Some points, one per row:
   3|-103|  -8|  16| -95|  32|  51|  30|  42|  15|  79|  18|  11|   3| -16|  45
 14|-19|-10| 14|-26|  8| 17| 14| -3|  3|  7|-13|-21| -5| -1|  2
  5|-54|-13| 13|-64| 24| 32| 31| 22|  7| 28| -6|-17|  9| 31| 27
 17|-43|-18| 28|-39| -8| 34| 45|  7|-39|  8|-51|-25| -1|  4|-11
  36| -50| -39|  26| -69|  27|  41|  72|  14| -36|  41|-111| -74|  26|  29|  -8
 11| 31| -6|-26| 36|-15|  4|-27| -5| 12|-20| -7| 13|-19|-18|-22
  8| -7|  3| -6| -6|-13| -7|  4|  6|  0| -2| -5|  1|  7|  6| 10
-21|  9| 11| 10| 24|-18|  0|-44|  7|-42|-30| -4| -1| -1|-25|-14
-14| 25|  6|-10| 34|-11|-17|-25| -7| 32| -1| 29| 28| -7| -6| 34
-10| -2|-13|  1|-12| -9| 18|  6|-14| 51| 20|  9| 19|-14| 12| 22
-16|-25| -2|  0| -9|  5|  2|  9|  5| 42| 39|-35| 31| -7|-19| 51
 33|-48|  5| 28|-52| -1| 22| 48| -5|-49|  1|  9|-55| 45| 28|-13
 12|  2|-15| 11|-11|  4| 14| 27|  5|-42| -6|-39|-41|  1|  6|-16
  9| -1|-12| -3|  5| 14|  9| 12|  6| -2|  3|-36| -6| -6| -4|  7
 11|-31| -8| 21|-51|  4| 29| 53| 23|-38| 31|-76|-37| 13|  8| -1
 -7|  9|  2| 12| 26|  1| -7|-24| -2|-14| -6|  1| -3| 10| -7|-13
  8| -2| -5| -8| -2| 20| 16| -2| 23| 51| 19| -1| 43|-29| 11| 53
-18| 14| 39| -6|-14|-28|-16| -8| 17| 23|-17| 67| 30| -8|  2| -1
-18| 43|-42|-15|118| 18|  8|-26|-36| 13|-69| 19| 36|-37|-69|-48
-7| 1|17| 0|-3|-1| 3|-3| 9|-9|-1|19|-4| 5| 6| 4
 18|-27| -8| -4|-27| 30| 13| 24|  6|-12|  5|  0|-24|  4| 12|  7
 12| 39| 12| 21| 17|-48| -7|-26|  3|-42|-22|-31| -3| 14| -3|-38
 41| 14|  6|-18| 18|-15|-13|  2|  4|-16| -5|-18|-33| 25| 24|-12
 35|-14| -2| 11|-13| 10| 10| 23| 15|-26| -2|-31|-12| -3|-13|-20
 10|  4| -7| -2| 11|  9|-11|-10|  8|-11|-15|-11|  9|  9| 14| 18
  6| -4|-19|  8| -6|  9| 13| 22|  1|-24|  7|-48|-12| -4| -3| 17
 17| 10|-14|  6|  7|-19|-15| 12|-23|-36| -9|-27|-32| 23|-14|-50
-24|-39|-16| -6|-22| 16|  3|  1| 12| 44| 53| -5| 25|-16|-13| 53
12 more points follow, each with its number after it:
 10| 43| 13| 14| 24|-24|-11|-34|  6|-33|-48|-20| -5|  5|-11|-51 0
 12| 15| 17|-24|  5| 10| -3| -1|  3| 28| 11| 22| 26|  4| 17| 42 1
-22| 44| -1|-32| 54|-10|-29|-28| -4| 31|  3| 50| 81|-20|-20|  8 2
 -1|-37|-15| 11|-34| 16|  7| 13|  5|-20| 27|-17|-25| 16|  6| 14 3
  2| -5|-11| -3|  1|  0|  3| 13|  7| -8| -3|-24|-15| -6|-16|-12 4
-12|-36| -7|  3|-15|  7|  7|  1|  1| 25| 21| 14| 19| -2| -8| 16 5
  7|-74|-24| 12|-92| 38| 25| 33| 49| 10| 78|-30|-34| 22| 13| 76 6
-46| 62| 37|-21| 60|-42|-51|-47|-11| 46|-45| 73| 72|-24|-35| -2 7
 -1|  1| -2|-32| 32|-15|  9|  1| 18| 80| -1| 44| 77|-47|-19| 12 8
-15| 33|  4|-30| 55|  2|-23| -7| -6| 28|-21| 32| 20|-18| -7| 11 9
-29|-11| -9|-15|  7| 13| -2|-28| 14| 51| 20| 52| 42|-14| 17| 53 10
 11|-13|-13|  7|-14| 16| 15|  9|  8|-13|  4|-26|-33| 15|  6|-16 11
Which of these numbered points is nearest to each point below by angle, seen from the average point of the first points? Its number follows each.
-29|-11| -2| -9| -4|  9| -5|-10| 12| 48| 23| 54| 42| -7| -5| 68 > 10
 27|  4| 16|-10|-21| 20| 12| 29|  8|  1|-11| -2|  0| -5|  9|-10 > 1
  7| -4|  4| 27|-25| 36| 22| 39|-13|-19| 14|-79|-24| 23| 23|-24 > 11
  71|   0|  -2|  42| -46| -14|  13|  35|  14| -73|  -1|-110| -45|  40|  11| -48 > 11
-13|-38| -3|-14|  3|  0| 10| 26|  4| 38| 35| -5| 45|-23|-14| 34 > 5
  0| 29| 15| 22|  6|-19| -5|-23| 12|-24|-36|-17|-10| 10|  8|-31 > 0
  3|-32| -9| 34|-36|-20| -8| -5| 13|-37|  1| -6|-15| -9|  9| -6 > 3
-29|-80|-21| -8|-76| 35| 27| 29| 23| 60|111| 52| 23| -9|  7| 91 > 5
  8|-53|-27|  3|-57| 36| 17| 48| 17| 27| 81| -7|  4| -5| 12| 65 > 6
-41| 17| -9|-23| 61| -7|-45|-27| -2| 75|  0| 98| 85|-23|-47| 36 > 2
 11|-22| 11|-16|-13| 21|-13|  5|-10| 35|  8|  8| 29|-12|-13| 12 > 5
  5|-78|-21| -4|-71| 19| 16| 32| 31| -4| 80|-14| -8| 17| 20| 66 > 6
 11|-34| 17| 16|-37| -2| 20| 18|  1|-19| 13|-21|-17| 30| 12| 11 > 3
-24|-10|-11| -5| -2| -5|  6| -3|  9| 11| 27|-11| 27| -9|-24|  8 > 5
 -3|  2|-16|  9|  3| -4| 11| 20|  4| -8|  4|-34|-17|-10|  2|-17 > 4
 -9| 76| 38| 15| 72|-48|-62|-55|-10|-47|-83| -1|  1| 19|-16|-87 > 0
  18|-116| -12| -41| -81|  65|  46|  71|  35|  39| 100|  -4| -17|  -4|  71| 124 > 6
 -8|  3| -4| -8| 15|  6|  0|  8|  2| 25| 17| -1| 38| -5|-13| 37 > 8
-32| -6|  5|-14|  4|  9| -7|-14|  1| 36| 23| 51| 46|-14| -7| 51 > 10
-10|  9| 14|-23| 22| -4|-11|-14| -2| 29| 12| 28| 40|-11|-10| 28 > 2
 25|-16| 13| 20|-28| -9| 10| 13| -7|-32| -5|-24|-52| 30| 26|-18 > 11
-21|  1| -1|-12| 11| 13|  0| -9| -4| 41| 15| 40| 35|-13|  7| 37 > 10
 22| 47| 17| 19| 13|-35|-20|-44|  3|-81|-56|-23|  1| 25| 12|-61 > 0
  36| -31| -32|  28| -45|  16|  31|  51|   6| -40|  26|-102| -60|   7|  28| -32 > 11
 17| -1|-23| -1| -1|  2| 10|  5|  3|-13| 19|-61| -3|  4| -1| -3 > 4
 18|  3|-22| 16| -3| 16|  5| 13|-12|-42|-15|-44|-46|  2|  5|-43 > 11
 14|-52|-19|  0|-44| 30| 30| 35| 12| 19| 55|  1|  3|  6| 32| 69 > 6
 -1|-56|  1|-14|-85| -5| 12| 37| 23| 29| 58| -1| -7| 11|  8| 53 > 6
-19| 49| 13|-36| 79| -6|-23|-25|  3| 45|-44| 24| 34|  2|-18|-11 > 9
 16| 10|-13|  4| 10| 20| -1|  4| -4|  3|-13|  1| -5| -1| -7| -9 > 9
 29| 25|-27| 27| -8| -6|  9| 22|-22|-45|-49|-83|-66| 29| 19|-58 > 11
  2|-32| -5|  1|-57| 16| 14| 16| 19| 17| 27| 10| -6|  6| 14| 36 > 6
  1| 12|-17| -5| -1| 15|-12|  9|  4| 21| -1| -2| -6|-16|  7| 19 > 9
 17| -7| -3|-23| -2|  4|  6|-10| -7| 23| 10|  8| -2|  2| -6|  3 > 1
 23|-57|-23| 49|-48| 13| 30| 29|  7|-78|-14|-72|-86| 42| 28|-26 > 11
 15|-33| -4|-10|-51| 23| 38| 38|  7| 12| 59| -9| -9| -4| 41| 61 > 6
  3| 20|  6| 20| 23| 11|-15| -8|-17|-28|-22|-15| -5|  6|-15|-42 > 0
-15| -9|-17| -2|  8|  3|  6|-12| -1| 18|  7| 22|  2|-15| -6| 19 > 10
-42| 67| 42|-12| 79|-54|-50|-68|-20| 39|-68| 75| 84|-18|-41|-17 > 7
-22| 18| -7|-10| 39|  4| -7| -6|-12| -9|-24| -9|  0|-25|-13|-25 > 9
 11| 27|  6|  2| 17|  7|  2|-16| -8|-12|-34|  4|-18| -3|-23|-42 > 0
  9|-60|-29|  3|-76| 20| 30| 49| 11| 15| 58|-33|-32|-11| 32| 68 > 6
  0| 25|  5| 17| 21|-12|-11|  4| -8|-29|-29|-20|-14|  3|-20|-32 > 0
-13| 30| 18|-33| 63|  1|-12|-39|-30| 49|-26| 58| 77|-17|-26| 42 > 2
 -1|-48| -6| 13|-67| 18| 10| 28| 40| -2| 38|  2| -5| -5| 34| 37 > 6
 12|-80|-13| -6|-73| 35| 41| 53| 38| -3| 73| -1| -5| 11| 11| 58 > 6
 4|-6| 4|-4|-4|-3|-5|-6| 7|-4| 9|17| 2|14|14|11 > 1
-14| 40| -2| 26| 18|-18|-12|-11| -2|-55|-48| -4|-23| 36|-44|-78 > 0
